The same turns and mirrors carry the whole set onto itself and the rows of a family onto each other. Which other rows belong to the same family as each row named below? List them in the order they appear above.
These 40 rows form 5 families of 8 rows each.
biz: [ -7 -26  30  -1   9   6  -8  14  22 -11   8]
mil: [-35   8  -2  23   2 -16   8  17   4 -16 -11]
vodad: [  2  29   7 -23  -2   4  19  -9   7   8 -15]
fivo: [-25  17  22 -37  13  15   5   2  24 -12  11]
duz: [ -5   3  30 -16  -4  22  -4  16  22  18   7]
veg: [-18  29 -27 -30   4  -2  19   3  10 -19   2]
guso: [ -2  30  23 -16  14  16  -2  12  18 -18  23]
rozo: [-14  32  24 -28   9   9  -5  -6  20  -7  12]
zazo: [-16  -3  25 -23  -6  16 -17  13   8  15   2]
gupoz: [ -4  -3 -14   4  17  -4  31  24  10 -16 -15]
Met: [ -6 -13   5  18  -8 -17  29  12  17 -15  16]
nini: [-19  -7  36  11  11  -2   2   2  29  -1  25]
Zas: [-14  28  -4 -31   0   8  -8  -5  14  13  -9]
nek: [-15  36 -25 -20   0  -3  26   3  15  -4   6]
dadad: [-28  30   4 -25   5   4  13   0  15   4 -21]
pado: [ -6 -22  29 -11   7   2  13  18  18  -6  23]
komem: [ -4  35 -15 -18   8  17  25  20  15  -4   1]
famov: [-25 -17   2  10 -16  10   0  30  15  -3  21]
Bote: [ -5 -14  -6  18   3 -22  14   4   8   5  -2]
Vigu: [-22  14  -1   9  -4 -18  43   0  22 -15  -3]
Tizir: [ -9 -16 -19  13  -2  -9  28  24  17 -13   4]
gumo: [-24 -17   6  26  -1 -10  16  14  26  -4  20]
Nul: [ -9  20 -23 -11  -8 -16  28  -4   4  -8 -11]
Revok: [-13 -10  30  -4  -1  22   2  12  38 -14  21]
totok: [-32  31   9 -23  -4  -8  11  -2  -2  12 -12]
bos: [  6   2  13 -17 -11  29 -16   8  19  -6   8]
sogo: [-19   9  13  23  -6   4 -16  24   8 -10  24]
gofuf: [-17  18 -19   5  -2 -23  26  -2   7   5  -3]
Zugub: [-10 -10  26   9  19  -6   2  18  12 -31   7]
Losug: [  1 -13 -19  -1   0 -17  26  22   4 -12  14]
sim: [ -9  27   5 -35  -3  25  -1  -4  24  -9  -7]
fub: [-28  27   6 -18   5  23  -4  -2  35   3  11]
mib: [-41  16 -14  11 -10 -14  26  12   6  -6  10]
lar: [-17  21 -36 -13  -1   3   6   2  16   3 -12]
kib: [ -6 -14   5  22 -16  -1  -1  23  14  -8  29]
gipi: [-27  26   0  -7   5   3  19  16   7  17 -28]
zekit: [-18  -4  20  -6   3  23 -19  10  35  -4  12]
Gini: [-7 27 16 -8 -3 24 -7 23 12 22  9]
rikik: [-29  15 -20  11  -6 -22  18   8   8 -21  -2]
pur: [-19 -10   5  18  -9   7   5  14  29 -30  15]

The rest of the family of totok: fivo, veg, zazo, pado, famov, Losug, mib
The rest of the family of guso: mil, gupoz, komem, sogo, Zugub, gipi, Gini
The rest of the family of lar: vodad, nini, Bote, Vigu, bos, fub, pur
The rest of the family of dadad: biz, duz, rozo, nek, Tizir, kib, rikik

